50 stands for zero in the data rows.
Every row belongs to one group in each of 4 separate groupings. In each grouping, the first row asked about is in group 0, and each new group gets the next number.
The table:
array([70, 41, 66, 45, 60, 61, 48, 55, 45, 48, 33, 72, 49, 56, 49, 66, 64, 62, 57, 59, 41, 58, 53, 21])
array([52, 46, 63, 61, 67, 59, 39, 43, 46, 42, 31, 45, 32, 55, 61, 60, 55, 56, 53, 50, 39, 50, 51, 22])
array([42, 54, 32, 30, 43, 61, 88, 61, 60, 35, 84, 30, 43, 42, 43, 36, 19, 51, 47, 47, 56, 31, 22, 89])
array([43, 52, 68, 43, 51, 28, 62, 47, 60, 75, 39, 69, 33, 50, 46, 69, 34, 56, 55, 36, 53, 60, 75, 59])
array([52, 43, 70, 62, 71, 68, 39, 47, 46, 43, 41, 51, 24, 56, 55, 57, 59, 57, 52, 53, 46, 46, 48, 9])
array([65, 63, 11, 70, 30, 50, 57, 61, 57, 33, 99, 31, 60, 31, 37, 37, 30, 44, 55, 31, 64, 62, 24, 90])
array([48, 52, 36, 24, 46, 66, 95, 51, 51, 46, 86, 29, 40, 43, 50, 30, 14, 48, 42, 49, 52, 30, 27, 90])
array([57, 50, 63, 39, 22, 31, 39, 49, 50, 54, 22, 67, 85, 51, 42, 68, 79, 58, 48, 59, 45, 58, 41, 29])
array([84, 55, 9, 46, 38, 71, 73, 45, 45, 36, 84, 48, 62, 50, 40, 25, 35, 61, 54, 57, 60, 51, 26, 85])
array([35, 31, 57, 68, 58, 36, 38, 56, 45, 51, 54, 79, 54, 48, 74, 68, 55, 39, 43, 55, 51, 62, 65, 48])
array([55, 51, 37, 46, 11, 64, 86, 36, 55, 23, 86, 38, 76, 28, 56, 42, 53, 52, 39, 63, 40, 60, 10, 69])
array([61, 40, 68, 68, 73, 58, 55, 63, 38, 52, 57, 60, 40, 44, 55, 53, 65, 57, 63, 33, 46, 69, 55, 15])
array([63, 56, 8, 54, 44, 65, 64, 52, 47, 38, 93, 24, 55, 44, 35, 19, 36, 44, 50, 55, 64, 40, 33, 83])
array([40, 53, 61, 36, 42, 47, 31, 37, 42, 52, 33, 36, 63, 57, 41, 39, 68, 44, 48, 54, 37, 50, 56, 35])
array([32, 53, 69, 48, 34, 39, 32, 51, 57, 55, 20, 47, 74, 46, 39, 60, 60, 47, 52, 48, 45, 49, 50, 36])
array([44, 56, 76, 52, 41, 51, 44, 43, 43, 54, 28, 33, 61, 45, 52, 47, 64, 49, 42, 53, 36, 53, 50, 35])
array([31, 40, 48, 72, 58, 30, 32, 66, 55, 57, 59, 86, 50, 50, 67, 65, 60, 35, 48, 50, 54, 59, 64, 45])
array([36, 52, 69, 22, 57, 34, 48, 54, 54, 71, 35, 55, 30, 52, 38, 62, 32, 44, 50, 45, 56, 33, 65, 60])
array([50, 48, 61, 56, 59, 60, 29, 61, 50, 45, 34, 58, 29, 50, 54, 57, 54, 54, 62, 49, 45, 46, 48, 29])
array([43, 46, 55, 53, 41, 39, 50, 54, 34, 65, 46, 54, 72, 39, 57, 57, 75, 50, 47, 37, 41, 71, 67, 28])
array([27, 38, 47, 46, 62, 56, 31, 52, 51, 59, 54, 62, 59, 66, 71, 45, 58, 41, 42, 59, 45, 37, 70, 38])
array([52, 39, 60, 31, 54, 31, 63, 41, 61, 69, 29, 64, 55, 64, 39, 73, 42, 56, 55, 45, 58, 45, 56, 58])
array([51, 58, 66, 39, 55, 29, 53, 48, 56, 70, 42, 61, 33, 46, 41, 72, 34, 46, 44, 36, 58, 50, 60, 60])
array([49, 47, 63, 40, 69, 67, 29, 51, 49, 49, 49, 54, 31, 57, 58, 48, 62, 57, 59, 52, 39, 44, 47, 16])
array([60, 60, 38, 62, 49, 48, 20, 50, 47, 55, 29, 41, 43, 56, 35, 44, 53, 52, 56, 58, 53, 48, 61, 54])
array([48, 34, 43, 59, 54, 38, 46, 40, 51, 38, 43, 70, 64, 65, 79, 70, 68, 53, 41, 74, 52, 45, 61, 39])
array([50, 44, 69, 55, 66, 77, 38, 56, 52, 53, 39, 48, 33, 55, 55, 42, 60, 44, 55, 49, 45, 46, 57, 15])
array([32, 46, 49, 50, 58, 57, 35, 56, 51, 57, 53, 63, 50, 68, 73, 46, 61, 38, 39, 61, 51, 32, 70, 37])
array([66, 60, 19, 75, 48, 50, 70, 50, 52, 32, 87, 31, 58, 36, 45, 27, 35, 52, 54, 44, 61, 66, 26, 85])
array([56, 52, 40, 68, 58, 45, 25, 37, 43, 51, 22, 31, 37, 55, 43, 39, 54, 56, 46, 49, 54, 52, 68, 40])
array([36, 53, 39, 33, 44, 57, 93, 60, 53, 35, 85, 27, 48, 38, 42, 37, 21, 46, 59, 51, 54, 19, 18, 89])
array([30, 61, 65, 38, 47, 37, 55, 47, 60, 62, 27, 49, 38, 56, 42, 57, 38, 53, 54, 50, 57, 38, 54, 59])
array([31, 43, 47, 60, 50, 49, 34, 46, 50, 49, 46, 57, 42, 58, 81, 46, 57, 51, 44, 58, 43, 41, 66, 44])
array([57, 53, 66, 47, 38, 43, 50, 44, 35, 61, 41, 50, 82, 40, 48, 53, 77, 50, 42, 37, 43, 77, 65, 24])
array([52, 51, 38, 56, 45, 81, 69, 65, 54, 10, 91, 34, 39, 37, 60, 27, 30, 53, 64, 49, 44, 40, 3, 59])
array([34, 51, 61, 53, 31, 41, 32, 52, 56, 52, 22, 43, 61, 41, 46, 51, 70, 35, 47, 58, 37, 42, 56, 30])
array([47, 64, 67, 32, 64, 34, 68, 44, 44, 74, 50, 53, 33, 55, 46, 60, 41, 48, 49, 33, 57, 68, 75, 56])
array([51, 52, 61, 22, 60, 37, 60, 48, 63, 65, 24, 66, 51, 57, 34, 71, 37, 56, 47, 52, 56, 34, 56, 69])
array([70, 59, 39, 75, 57, 40, 36, 40, 47, 53, 37, 46, 43, 51, 42, 54, 46, 49, 43, 44, 63, 82, 70, 54])
array([60, 56, 15, 62, 41, 68, 57, 51, 51, 28, 81, 27, 46, 43, 41, 19, 25, 50, 60, 53, 51, 45, 22, 97])
array([89, 50, 31, 50, 54, 46, 34, 40, 46, 52, 29, 63, 69, 72, 38, 48, 71, 56, 47, 55, 57, 59, 63, 50])
Rows drawn again from the table, each followed by its group in each grouping, the grouping that moves the rows most first:
array([36, 53, 39, 33, 44, 57, 93, 60, 53, 35, 85, 27, 48, 38, 42, 37, 21, 46, 59, 51, 54, 19, 18, 89]) 0 0 0 0
array([43, 46, 55, 53, 41, 39, 50, 54, 34, 65, 46, 54, 72, 39, 57, 57, 75, 50, 47, 37, 41, 71, 67, 28]) 1 1 1 1
array([31, 43, 47, 60, 50, 49, 34, 46, 50, 49, 46, 57, 42, 58, 81, 46, 57, 51, 44, 58, 43, 41, 66, 44]) 2 1 0 2
array([51, 52, 61, 22, 60, 37, 60, 48, 63, 65, 24, 66, 51, 57, 34, 71, 37, 56, 47, 52, 56, 34, 56, 69]) 0 1 2 0
array([47, 64, 67, 32, 64, 34, 68, 44, 44, 74, 50, 53, 33, 55, 46, 60, 41, 48, 49, 33, 57, 68, 75, 56]) 0 1 1 1
array([48, 34, 43, 59, 54, 38, 46, 40, 51, 38, 43, 70, 64, 65, 79, 70, 68, 53, 41, 74, 52, 45, 61, 39]) 2 1 2 2
array([49, 47, 63, 40, 69, 67, 29, 51, 49, 49, 49, 54, 31, 57, 58, 48, 62, 57, 59, 52, 39, 44, 47, 16]) 3 1 0 1
array([42, 54, 32, 30, 43, 61, 88, 61, 60, 35, 84, 30, 43, 42, 43, 36, 19, 51, 47, 47, 56, 31, 22, 89]) 0 0 0 0
array([84, 55, 9, 46, 38, 71, 73, 45, 45, 36, 84, 48, 62, 50, 40, 25, 35, 61, 54, 57, 60, 51, 26, 85]) 4 0 2 1
array([57, 50, 63, 39, 22, 31, 39, 49, 50, 54, 22, 67, 85, 51, 42, 68, 79, 58, 48, 59, 45, 58, 41, 29]) 1 1 2 0
array([32, 53, 69, 48, 34, 39, 32, 51, 57, 55, 20, 47, 74, 46, 39, 60, 60, 47, 52, 48, 45, 49, 50, 36]) 1 1 0 0
array([57, 53, 66, 47, 38, 43, 50, 44, 35, 61, 41, 50, 82, 40, 48, 53, 77, 50, 42, 37, 43, 77, 65, 24]) 1 1 1 1
array([36, 52, 69, 22, 57, 34, 48, 54, 54, 71, 35, 55, 30, 52, 38, 62, 32, 44, 50, 45, 56, 33, 65, 60]) 0 1 0 0
array([60, 56, 15, 62, 41, 68, 57, 51, 51, 28, 81, 27, 46, 43, 41, 19, 25, 50, 60, 53, 51, 45, 22, 97]) 4 0 0 0
array([63, 56, 8, 54, 44, 65, 64, 52, 47, 38, 93, 24, 55, 44, 35, 19, 36, 44, 50, 55, 64, 40, 33, 83]) 4 0 0 1
array([27, 38, 47, 46, 62, 56, 31, 52, 51, 59, 54, 62, 59, 66, 71, 45, 58, 41, 42, 59, 45, 37, 70, 38]) 2 1 0 1
array([44, 56, 76, 52, 41, 51, 44, 43, 43, 54, 28, 33, 61, 45, 52, 47, 64, 49, 42, 53, 36, 53, 50, 35]) 1 1 0 2
array([35, 31, 57, 68, 58, 36, 38, 56, 45, 51, 54, 79, 54, 48, 74, 68, 55, 39, 43, 55, 51, 62, 65, 48]) 2 1 1 0
array([51, 58, 66, 39, 55, 29, 53, 48, 56, 70, 42, 61, 33, 46, 41, 72, 34, 46, 44, 36, 58, 50, 60, 60]) 0 1 1 0
array([70, 59, 39, 75, 57, 40, 36, 40, 47, 53, 37, 46, 43, 51, 42, 54, 46, 49, 43, 44, 63, 82, 70, 54]) 4 1 1 2
array([48, 52, 36, 24, 46, 66, 95, 51, 51, 46, 86, 29, 40, 43, 50, 30, 14, 48, 42, 49, 52, 30, 27, 90]) 0 0 0 1
array([31, 40, 48, 72, 58, 30, 32, 66, 55, 57, 59, 86, 50, 50, 67, 65, 60, 35, 48, 50, 54, 59, 64, 45]) 2 1 1 0
array([52, 43, 70, 62, 71, 68, 39, 47, 46, 43, 41, 51, 24, 56, 55, 57, 59, 57, 52, 53, 46, 46, 48, 9]) 3 1 0 2
array([52, 51, 38, 56, 45, 81, 69, 65, 54, 10, 91, 34, 39, 37, 60, 27, 30, 53, 64, 49, 44, 40, 3, 59]) 3 0 0 0
array([50, 44, 69, 55, 66, 77, 38, 56, 52, 53, 39, 48, 33, 55, 55, 42, 60, 44, 55, 49, 45, 46, 57, 15]) 3 1 0 1
array([34, 51, 61, 53, 31, 41, 32, 52, 56, 52, 22, 43, 61, 41, 46, 51, 70, 35, 47, 58, 37, 42, 56, 30]) 1 1 0 0
array([43, 52, 68, 43, 51, 28, 62, 47, 60, 75, 39, 69, 33, 50, 46, 69, 34, 56, 55, 36, 53, 60, 75, 59]) 0 1 1 0
array([55, 51, 37, 46, 11, 64, 86, 36, 55, 23, 86, 38, 76, 28, 56, 42, 53, 52, 39, 63, 40, 60, 10, 69]) 1 0 2 2
array([52, 46, 63, 61, 67, 59, 39, 43, 46, 42, 31, 45, 32, 55, 61, 60, 55, 56, 53, 50, 39, 50, 51, 22]) 3 1 0 2
array([89, 50, 31, 50, 54, 46, 34, 40, 46, 52, 29, 63, 69, 72, 38, 48, 71, 56, 47, 55, 57, 59, 63, 50]) 4 1 2 1
array([30, 61, 65, 38, 47, 37, 55, 47, 60, 62, 27, 49, 38, 56, 42, 57, 38, 53, 54, 50, 57, 38, 54, 59]) 0 1 0 0
array([56, 52, 40, 68, 58, 45, 25, 37, 43, 51, 22, 31, 37, 55, 43, 39, 54, 56, 46, 49, 54, 52, 68, 40]) 4 1 0 2
array([40, 53, 61, 36, 42, 47, 31, 37, 42, 52, 33, 36, 63, 57, 41, 39, 68, 44, 48, 54, 37, 50, 56, 35]) 1 1 0 1
array([50, 48, 61, 56, 59, 60, 29, 61, 50, 45, 34, 58, 29, 50, 54, 57, 54, 54, 62, 49, 45, 46, 48, 29]) 3 1 0 0
array([66, 60, 19, 75, 48, 50, 70, 50, 52, 32, 87, 31, 58, 36, 45, 27, 35, 52, 54, 44, 61, 66, 26, 85]) 4 0 1 2
array([60, 60, 38, 62, 49, 48, 20, 50, 47, 55, 29, 41, 43, 56, 35, 44, 53, 52, 56, 58, 53, 48, 61, 54]) 4 1 0 0
array([61, 40, 68, 68, 73, 58, 55, 63, 38, 52, 57, 60, 40, 44, 55, 53, 65, 57, 63, 33, 46, 69, 55, 15]) 3 1 1 1
array([70, 41, 66, 45, 60, 61, 48, 55, 45, 48, 33, 72, 49, 56, 49, 66, 64, 62, 57, 59, 41, 58, 53, 21]) 3 1 2 1
array([52, 39, 60, 31, 54, 31, 63, 41, 61, 69, 29, 64, 55, 64, 39, 73, 42, 56, 55, 45, 58, 45, 56, 58]) 0 1 2 0
array([32, 46, 49, 50, 58, 57, 35, 56, 51, 57, 53, 63, 50, 68, 73, 46, 61, 38, 39, 61, 51, 32, 70, 37]) 2 1 0 1
